In the rows, 128 means zero.
One turn sends every row of this set to another row. A few are shown first. Where does it send the rows asked after them?
z_423: [151 137 169 100 133 100  95 103 152 164 129 138 151 116 125  84 113  85
 102 130 160 118 132 145 142 155 108 123 126 142]
z_770: [146 127 169  96 128 110 100 111 136 174 120 177 134 117 122  88 125 101
  93 144 159 134 137 138 132 156 113 127 121 126]
z_268: [150 120 169 102 119  88 103 103 144 170 121 125 153 103 115  91 118  83
 116 146 145 112 138 135 153 138  94 111 138 146]
z_706: [121 157 100 145 132 133 130 128 123 129 120 125  71 101 105 157 135 157
 122 145  96 180 108 136 145 112 146 149 137 125]
z_772: [147 104 168  96 110  96 110 115 127 179 111 159 137 101 110 101 129 101
 109 164 140 125 143 123 149 136 100 111 139 134]
z_665: [127 135  78 162 142 120 102 123 142 142 129 104 113 126 157 166 135 148
 145  94  98 122 121 140 121 121 122 106 128  85]
z_87: [119 159 100 146 132 132 128 121 122 131 119 127  69 101 105 156 139 153
 124 144  98 184 108 139 144 112 142 150 134 122]
z_303: [158 115 177  87 122 116 109 140 139 159 121 156 142 115 121  99 114 120
  86 160 146 119 136 113 149 154 128 120 138 140]
z_96: [121 163 100 145 135 136 128 125 124 127 122 129  71 105 107 155 136 157
 119 142 100 183 107 139 142 116 147 151 134 123]
z_7: [ 97 129  95 134 136 125 146 141 147  76 157 128 143 142  92 114 132 127
 157 129 136 100 107 155 112 120 129 148 113 130]
z_186: [160 127 175  94 127 103 103 126 154 155 131 121 158 113 123  92 106  99
  99 145 147 105 131 126 155 151 116 117 139 152]
z_693: [130 138  79 160 144 125 102 130 146 137 132 103 115 130 160 166 130 154
 139  94 101 121 119 137 122 126 128 107 128  87]
z_713: [ 96 116  95 135 126 114 151 140 142  81 151 120 143 134  84 119 135 125
 168 139 125  96 112 150 120 108 119 139 121 133]
z_501: [130 132  79 160 140 122 105 130 143 138 129  99 115 126 157 168 132 154
 143 100  95 118 122 133 126 121 125 103 133  89]
z_454: [ 89 124  91 140 130 114 145 125 142  87 151 133 139 136  87 113 139 114
 169 127 133 105 112 164 110 112 114 144 110 126]

z_693 moves to z_665
z_186 moves to z_423
z_706 moves to z_96
And these:
z_303 moves to z_770
z_713 moves to z_7

One turn sends every row of this set to another row. A few are shown first. Where does it send the rows asked after them?
z_811: [114 133 143 137 108 103 132 144 150 164 149 111 175]
z_165: [130 129 125 153 116 113  95 143  94 110 173 116 139]
z_650: [134 136 124 169 139 131  73 175 112 140 151 104 112]
z_242: [164 119 120 121 152 142 149 179 118 128 129  94 115]
z_427: [137 131 153  71 121 126 130 157 118 118 114 118 133]
z_816: [138 128 128 123 122 141 136 143 162 111 168 130 170]
z_280: [151 136 119 139  97 139  87 132 111 110 162 115 136]
z_325: [113 162 115 102 164 122 104 162 112 146  87 100 115]
z_571: [107 171 100 157  99 145 113 154 149 131 119 132 122]
z_893: [119 125 126 138 117 150  99 185 160 107 132 156 120]
z_351: [121 132 116 166 140 111  80 156  95 121 163 113 129]
z_783: [135 137 114  77 132 142 112 144 114 103  93 113 142]
z_42: [116 126 102 124 188 122  82 142 159 135 149 136 154]
z_567: [156 129  88 125 142 146 137 150 110 127 105  85 131]
z_840: [119 104 125  84 120 102 117 157 176 139 117 112 146]
z_489: [100 129 147 129 141 116  96 166 165 148 122 168 119]
z_622: [125 143 142 181 139 139 141 153 125 113 133 134 150]
z_22: [126 137  86  99 137 137 128 149 182 111 115 108 137]
z_610: [117 109  90 104 136 113  86 186 163 129 124  89 123]
z_468: [127 162 141  92 108 118 136 157 107 142 113  93 124]
z_262: [140 132 114 115 161 117 148 128 123 164  89 104 139]
z_392: [107 137 150 153 158  90 108 123 118 153 140 142 145]
z_777: [128 105  94 125 125 129  80 145 139 116 149 116 180]
z_372: [122 159 146 104 147 123 131 189 116 145 108  97 106]
z_462: [107 149  99  98 153  98 114 145 177 156 120 101 120]
z_745: [106 143 101 170 163 131 103 175 153 154 123 105 155]
z_686: [149 119 103 100 132 103 119 132  97 155 126  83 130]
z_118: [ 99 153 119 125 106 118 106 118 156 143 112 157 140]
z_161: [125 136 125 176 159 147 122 146 125 101 126 140 150]
z_569: [152 106 138  98 174 121 148 145 132 144 110 124 131]
z_820: [116 157 124 150 142 110 117 173 147 161 183  98 131]
z_555: [153 106 120  97 162 106 111 158 107 151 141  96 110]
z_716: [116 130 119 121 128 121 139 193 181 142 112  95 130]
z_366: [115 119 146 140 153  98 100 113 118 131 136 152 158]
z_436: [125 145  99  96 103 109 125 156 164 134 149  84 122]
z_401: [119 156 152 145 137  98  99 118 126 177 142 128 129]
z_223: [113 123 139 121 101 110  83 177 142 138 159 144 108]
z_78: [133 104 146 122 149 113  69 120 128 139 131 152 147]
z_677: [129 132 119  82 166 133  87 172 112 115 100 114 117]
z_91: [102 153  90 129 103 115  66 136 134 137 136 132 118]
z_538: [140 136 166 162 122 148 138 152 144 131 126 139 146]
z_32: [132 151 117 166 165 158 101 133 143 122 107 141 138]

z_816 moves to z_777
z_165 moves to z_366
z_325 moves to z_372
And these:
z_893 moves to z_91
z_538 moves to z_280
z_22 moves to z_610
z_567 moves to z_555

